0: [134 177 116  91 102 118 129 117 189 137  91 111 141  77 137  77 165 151
 154  95  73 142 105 150 110 134 137  76 156 158 137 139]
1: [133 156 162 163  82  94 154 132 130 123 160  93 142  96 125 122 183 127
 127 100 138 155 148 152 121 164 187  93 162 145  91 109]
2: [132 142 143 198 164 103 142  85 155 142  64 185 181 154 124 124  76 130
 163 177 145 159 120 154 122 172 163  71  97 128 152 140]
3: [173  87 181 168 162 122 141 148 124 124 143 139 135 151 135 142  97 114
 117 106 132 139 137 132 132 147 155  84 138 132  97 179]
4: [125 125 130 118 132 149 138 151 122 132 140 116 155 135 129 121 126 140
 131 137 111 140 141 120 124 149 103 128 135 147 131 160]
5: [128 129 113  76 167 135 116 151 112 103 137 101 121 122 130 127 104 122
 139  97  72 152 131 127 113  82 100 109 126 167  92 134]
6: [110 169 146 108  75  57 128  83 158 135 109 113  77 105 143 112 178 159
  86 107 149 100 114 141 110 154 158 131 149 104 145  73]
7: [134  97 169 155 139 106 148 147 105 107 158 119 122 152 134 148 105  97
 114 110 133 134 146 147 138 135 169  90 132 109  83 147]
8: [135  97 112 119 145 162 128 164 107 122 132 137 150 164 121 151  86 133
 149 151 139 113 129 130 151 107  89 140 111 111 120 155]
9: [123 141  67  95 131 168 163 187 118  85 127 135 186 106 130 148  91  95
 183 105  78 143 106 109 167 133  85 159 116 137 135 170]
10: [129 162 114 106 122 105 125 114 144 120 118 109  77  90 155  99 135 133
 126 108  99 116  94 121 143 147 115 130 155 150 129 130]
11: [116 117 156 146 155 102 106  94 100 129 130 160 116 102 116 140 149 143
 110 128 129 139 141 113 112 131 157 124 113 138 146 116]
12: [119 151 134 116  63  87 134 103 141 134 135  99  90 128 125 116 170 119
 111 131 151 112 132 133 120 143 166 152 146 106 129  77]
13: [116 131 161 185 135 104 161 164  94  83 149 131 151 140 127 158 109 107
 108 115 146 153 187 153 115 181 121 141 143 147 146 172]
14: [ 85 149  76  40  85 126 114 112 152 163  84  93 136  88 109  84 164 125
 151 110 111  81  92 162 133  53 143 160 140  88 110  42]
15: [ 83 113  62  85 134 164 134 159  91  88 153  98 151 127 125 141 117  79
 146 114  88 140 135 138 155  83 105 168 127 137 100 124]
16: [147 161 141 132  89 111 137 123 185 110 138 109 123  71 132 111 185 152
 127 122 113 166 116 116 116 187 160  73 165 168 121 151]
17: [146  71 113  84 109 240  24 158 130 207 168 104 145 150  37 116 113 162
  80 130 106  83 155  86  96   0  44 156 106  74 104 105]
18: [107 130 166 164  74  99 161 140 121 106 156 116 141 117 127 147 163 106
 116 111 145 150 165 139 116 181 158 122 145 141 113 130]
19: [ 94 103  91 129 142 147 167 128  90 101 131 143 176 169 131 149  86  77
 170 154 173 159 123 151 154 124 145 170 112  90 133 115]
20: [ 95 116  52  54 117 187  92 173  87 131 144  85 148 136  87 132 132  98
 156 126  86 110 133 126 147  35  92 167 103 121  90  95]
21: [148 120 106  89 172 184 109 155 147 141 129 106 139 121 113 107 125 147
 140 130  28 138 113  94 141  93  68 110 104 163 119 140]
22: [102 124 132 190 174  64 145  47  70 102  86 168 126 118 150 173 140 113
 131 153 151 155 146 156 118 127 212 172  81 171 175  94]
23: [158 139 177 164 113 116 128 137 143 138 160 108 129 109 116 117 160 147
 113 100 120 151 150 134 101 152 145  83 146 160 108 143]
24: [171 128 159 147 123 122 112 132 156 151 163 126  92 120 112 115 146 171
  94 130 123 158 152  93 101 143  99  87 142 149 148 157]

[ 57 118 151 181 139  51 141  65  36 117 136 145 140 143 110 172 171 103
 115 134 202 149 176 145 122 133 216 159  80 120 130  70] 22 11 18 12 19
[191  92 138 127 120 204  78 163 146 188 145 147 151 145  49 108 124 143
  99 123 115  84 147  61 116  23  83 105  93  66 139 139] 17 8 21 24 4
[141 140 111 106 147 158 139 150 131 120 133 138 134 108 134 121 117 152
 154 148 105 124 119 111 142 142  87 119 130 162 136 173] 4 8 21 10 5
[135 124  68 120 160 146 184 163 123  97 124 175 161 100 161 119 110 106
 167 129  79 153  87  96 187 152  89 139 114 143 172 183] 9 4 8 21 15
[169  83 138 114 161 231  44 164 140 168 156 101 122 159  78 111 129 158
  92 106  95  82 132  94 101  19  40 106 126 113 110 146] 17 21 8 5 20
[125 149  86 110 104 114 122 116 174 122 103 123  28  98 197 111 138 189
 127 151 125  46  69  65 174 159  84 163 157 119 191 146] 10 6 12 4 24
[150 194 125  96 113  75 131  89 200 171  70 136 136  43 106  85 162 156
 142  73  57 136  92 164  90 136 145  45 157 152 163 143] 0 16 10 23 6
[102 143  86  69 108 132  98 122 130 151 116  88 115 119 131  89 157 123
 146 125  98 100  99 147 129  66 127 156 140 113 101  73] 14 20 10 12 15
[114 140 100  92  91 124 114 129 141 112 132 104  68 121 153 112 142 126
 126 109  79  94 106 101 151 109 109 170 121 124 133 106] 10 12 4 5 15
[117 150 116 121  84 106 150 114 132 123 123 116 110 125 140 114 152 112
 128 139 144 114 107 135 141 145 150 157 138 102 140  89] 12 10 6 18 11
[160  85  90 130 131 164 142 173 121 145 134 163 163 160  96 141  85  90
 141 143 135  92 116  89 162  82  92 107  96  70 122 144] 8 4 19 9 15
[101 141 151 171 158 107 177 168  96  52 152 140 143  92 173 138 138  94
 130 119 144 180 119 136 154 210 138 156 166 159 150 170] 13 18 4 7 3
[159 120 133 137 161 151 141 155 129 114 123 160 158 120 150 120 136 119
 164 150 135 145 136 137 135 162 126 110 116 151 134 165] 4 3 8 11 23
[ 80 142  69  41  78 123 119 122 149 149  90  85 121  95 127  81 169 122
 158 121 139  67  93 152 149  61 141 197 147  87  94  25] 14 12 20 6 10
[129 138  91  80 147 144 118 141 131 106 130 102 104 109 136 116 115 120
 138  92  58 142 114 113 143  91  89 119 119 147 103 123] 5 21 10 15 4
[137 128 153 215 145  93 174  68 166 144  71 170 185 176 101 163  67  86
 162 175 183 154 173 168 129 200 182  93  63  87 141 106] 2 19 22 7 3
[173  76 171 129 116 196  49 152 138 198 154 114 133 153  56 104 124 171
  53 122  92 119 159  84  80  39  55 110 132 100 108 139] 17 24 21 4 8
[120 143 143 128 118 122 130 123 120 116 139 126 105 144 148 141 122 147
 114 143 140  97 142 122 127 158 107 153 134 139 135 141] 4 10 11 8 12
[ 84 110 113 116 191 101 130 100  85  94 114 129 108 103 155 148 134 104
 138 128 111 154 100 122 143  95 147 161  79 159 145 114] 11 22 5 15 10
[124 110 131 165 151 115 199 136 110  84 161 154 155 100 160 151 117  92
 134 114 139 185 113 133 152 209 124 129 152 136 150 169] 13 18 4 3 7
[147  75 150 104  93 211  57 154 133 165 151  90  89 171  75 126  90 141
 107 133 137  73 164 140  96  22 123 100 127  48  46  87] 17 20 8 7 5
[152 136 102 194 203 133 158  82 160 136  31 210 184 151 118 123  41 123
 190 211 134 165 105 163 158 159 157  85  82 145 172 149] 2 19 8 22 3
[144 132 206 228 141  71 169  70 156 141  90 195 166 158 103 143  91 105
 138 155 173 174 173 185 113 228 192  76  69 107 143 119] 2 3 13 22 18
[156  90 106 109 205 179 156 156  95 103 115 176 134 189 145 148  47 128
 175 160 151 122 102 100 164 120 145 143 143 144 162 182] 8 19 4 3 9
[164  74 130  93 137 236  50 166 133 169 162  88  99 162  80 106 115 168
  95 112 104  67 137  96 110   1  58 110 142  90  83 129] 17 20 21 8 5
[100 109 172 214 158  64 155  63  87 121 103 166 162 150 101 184  99  81
 124 177 228 168 178 211 118 139 227 153 108 126 132  75] 22 2 19 11 7
[112 122 194 193 151 112 171 130 101  75 189 130 123 121 148 174 114 119
 117 129 154 186 187 138 104 221 126 142 160 175 140 208] 13 18 3 7 23
[163 158 147 179 131  80 131  94 178 148 137 148  70 112 156 111 138 182
  85 153 125 152 125  76 116 197 100  65 143 139 178 194] 24 16 23 10 11
[108 113  73  67 105 186  81 159  92 138 153 103 145 158  86 139 119 111
 137 157 124 104 134 120 146  54  91 162 119  86  99 101] 20 15 8 5 17
[171 135 169 166 101  72 136 100 145 146 168 132  78 128 128 140 149 174
  95 149 146 148 161 110 119 175 115  91 151 125 163 153] 24 23 11 18 16
[ 76 117 139 153 212  58 151  63  88 100  84 166 102  88 172 155 159 115
 139 143 148 170  77 129 139 154 210 171  69 174 191 106] 22 11 2 10 19
[194  81  55 103 136 193 139 187 147 168 106 186 165 159  77 122  61  86
 162 136 102  66  80  62 195  36  62  97  77  46 146 173] 8 9 21 20 17
[ 82 154  53  38  70 125  87 110 129 175  91  95 121 120 139  75 170 122
 161 140 123  49  70 155 143  30 141 202 144  73 110  31] 14 20 12 6 10
[138 130 166 212 145  86 157  85 153 135  95 159 155 158 122 174  89 120
 143 168 185 160 176 146 109 203 166  97  97 124 144 131] 2 13 3 11 18
[183  75  81 101 118 177 145 183  98 166 114 157 160 202  90 123  88  58
 132 136 160  82 137  98 180   9 127 128 100  29 109 147] 8 20 19 15 7
[ 78 173  88  47  61 109 103  92 138 151  93 100 114  98 119  99 190 115
 143 115 157  82 101 164 142  83 164 179 152  67 101  16] 14 12 6 10 20
[112 128 137 143 157  69 121  77 108 129 117 161 100  98 139 149 140 140
 124 137 133 159 128 111 128 161 153 120 119 148 165 125] 11 22 10 4 24
[ 96 115 137 160 126 117 168 115  74  88 141 156 169 143 122 169 104  74
 147 148 186 147 155 163 138 159 161 161 108  90 122 106] 19 13 7 18 11
